Rotation paths and how fast each direction turns (degrees each step)
Each turn is a multiple of 5 degrees from 10 to 175, or 0.
Each row of a path follows its step; steps can be skipped.

step 2: [ -1   9   7   8   7   5  -8  -3  -8  -4   9  -7  -2  -3 -11   1   2   5
   4   2 -15  12   1   6  -8   4   4  -9   8  -2  18   6   4  -9  -4  12
 -13  -2   6  16  -6   2  -3  -4  13   6  -7  10 -24   4   1 -10  -4   6
   7   2 -19  -1  10  -7  -6  -1  -7  -7   7   5   2  -7  -6]
step 4: [ -1   2  -4   5   2   8 -11   0   3  -6  11  23  -5  10  -6   3  -4   0
  -6 -24   2  -6  -1  -8   6  -3 -11   5 -11  15 -11  -3   5  -3   0 -11
  -7   2   7  -3   9 -19   1   4  13  -4  -4   3  -2   7  -3  -4  -3   4
  10   5  -9  -4  -5  -4   0  -5   7  -9   7   3  20  -2  -8]
step 5: [ 10   8   5  -5  -9  -4  -5  -2 -20   1  -2   7   2   4  -1  -1   4  -4
  -2   4  -5   2   5  15 -10   6  -6  -8 -13  -9   5 -10  -3   1   0   9
  -5 -16 -11 -12   4  -6 -10   0  -2  -7  -7   4 -13   3  -6 -10  -1 -10
  -3  -6  -4   8  -4   7  -2  13 -16  -7  15 -12  13   4 -12]
step 9: [ -4   1   1  -3  18  10 -13   5  -5 -12  -5  -3 -14   4   6   9  -6  -4
   1 -15   0  -1 -15 -11  -7  -6  -3   1  -3  10 -11  -2 -10   2  11 -16
   7  -4   5   4  12  -5   2   6  -3   4  -1   6  -7   8  -8   7  -9   7
  16  -1  -3   0  14   9   0  -9  10  -5   2   2  15  -8   0]
step 11: [ -6  -6   7   0   5   5   1   1   1   8   6   1   2   6  18  -7   8  -1
   9   2   8   3  12  -9  -5   3 -10   2   1  -2  14 -13  -8  -8  14   5
  -7  -1  -2  18   1  -8  -2  12 -10   0  -1  10   7   6  -6  -7   0  13
  -7  -9   6  -5  -3 -26  -8  -7  10   8  -4  -8   7   0   4]
step 19: [-11   6   4  -6  11  12   5   2   8  -4   7   3  -1  18   6   1   3   1
   9  -1   5   4   5  -8  -3  -2 -11  -2  20   0  -4  -4   3   5  14  -7
   5   9  -4   4  -1 -12 -15  -8   2   3  -7   6   4  -1   3  10  -3   2
   6   1   3  -9   7 -17  -1 -15  13  -4 -16   5  -6 -18  -1]
step 20: [ -2  14  11   3   5   7  -5  10  -4  -6  -1   5  -2   1   4 -11 -10  -4
 -19  -2   7  -4  11 -10  -7   1  11  -6  -1  -3   7  -1  16 -10  -8  -5
 -15  -7 -13   4  -5  -5 -16  -7   3   3 -10 -17   5  10  -7   0   9   9
  -3   6 -10  -6   6   6   1   1  -9  -2  -9  -4  11   8  -3]
step 21: [  7   5   0  -2   8  -6  -3  17   1   0   1   7  -2   2  14  -1  -3  -5
   2  14  22   1   5   0   4  -1 -10   7 -14  -6   5  -4  -6  25   8  11
   4   4  -8  -2  12  -6   0   7  -6   7  -1  -1  16   7  -3   2   0  17
  -5  -4   9  15  -3   1   2   8   1   3   6   6  10  -6  -9]
step 24: [ -1   4   2  -3   0   8  14   6   6   2   8   9   2  21   2  15  -8   4
  -7  -6   5   6   2  -7   3   8  -1  13   4   9  -4 -13 -16   9  -1  -1
  11  19   3   7  -6   3   5 -11  -1  10  10   0   5  -1   0  17  -1   4
   8   0   5  -1   4 -13   2  -1   2  -3  -7   5  -4 -13 -17]
step 26: [ 14   1   9 -16   8  -2   1   5  -9   0   0  -2   8   0   6   7  -1   8
  20  14  13  -1  -7  10  -4   7  -6   3  -2   1  13  -1  -7  15   9  16
 -11 -10  -3   2   6 -14  12  -4  -5  -4  -5 -10   8   9   6  14  -1   3
   3 -12  -6   9  -9   8   4  -2   4   2  -7  -4   2  -1  -4]
Directions:
[ 0  0 -1  4  0 -1 -1  1  3 -1 -1  1  5  2  0  0  1  2 -1 -4  3 -3 -1 -2
 -5 -3  2  1  3  1  0  0  1  0  2 -3  0  0  5  0 -1 -2 -1  1  1  0  3  0
 -3 -1  2 -1 -3  1  1 -1  0 -2  2  1 -1  3 -2 -2 -1  2  3  0  3] | 140
[ 1  0 -1  0  0  1  0  1 -4 -1 -2  2  3 -1  0  2  2 -3 -1 -3  0  1  3 -3
  0 -1  0 -3  0 -2 -2  3 -2  0 -3  1 -1  2  0  2  2 -2 -1  5 -1  1 -3  2
  3 -5  1  1  4 -2  0  2  4  1 -3  1  2  2 -3 -2  0  3 -1  0 -1] | 45
[ 0  0  0  0  1 -4  1  3 -1  0  1 -3  1  3  1 -3  3  0  2  0  2  0  3  0
  0 -2 -1 -2  0  1 -4 -1  0 -1  0 -1  2 -1 -1  3  1  2 -3  3 -1 -1  0  0
  3  2  0  0 -1 -1  2  3 -6  0  1  6 -2 -2  0  1 -2 -2 -3 -1  0] | 35
[ 0  3 -2  1  0 -3  3  3  1 -1  2 -1  1 -2 -2  0  0  2  0 -1  2  1 -2  1
  0  4 -4 -1 -2  4 -3  2  4  1  0 -2  0 -1 -1  5 -2  1  3 -1  1  3 -2  0
 -1  0  1 -1  0  2  0 -3  0 -1 -3  3  3  3  2 -1  1  1  2  0 -3] | 130
[ 4 -1 -3  2 -4 -1  1  1  0  0  0 -1  1 -1  2  1  1 -1 -1  0  0  1  1 -2
  0  1  1  3 -1  2 -2 -4 -3 -2 -2  0 -1 -3 -3  0  0  2  1 -1  4  1 -4 -3
  0 -1  1 -2  4  1  1  0 -1 -2  1 -2 -1 -5  1  1 -1  4  3  0  4] | 155
[ 0  2  3  3  0 -4 -4 -1 -1  2 -3  0 -3 -1  3 -1 -1  3 -2 -1  1  0  0 -2
  1 -2 -2 -1  2 -1 -1  0  1  0  1  0 -2  0 -1  0 -3  2  3  0 -2 -3  3 -2
  2 -3 -1 -1  4 -4 -5 -3 -2  2 -1  0  0  1  0  0 -1  1  2 -1 -1] | 145
[ 2 -1 -1 -2 -2 -3  0 -1  1  1  1  3 -2 -1 -3 -2 -2 -2  0 -1  3  1 -2  2
  0 -4 -2 -3  2  1  3 -2 -2  1  2  3  3 -2  0 -2 -2 -1  0  0  3 -3 -1  1
  3 -4  2  3 -1  3  0  0 -2 -4  1  0  5  2  0  0 -2  0 -1 -2  0] | 160
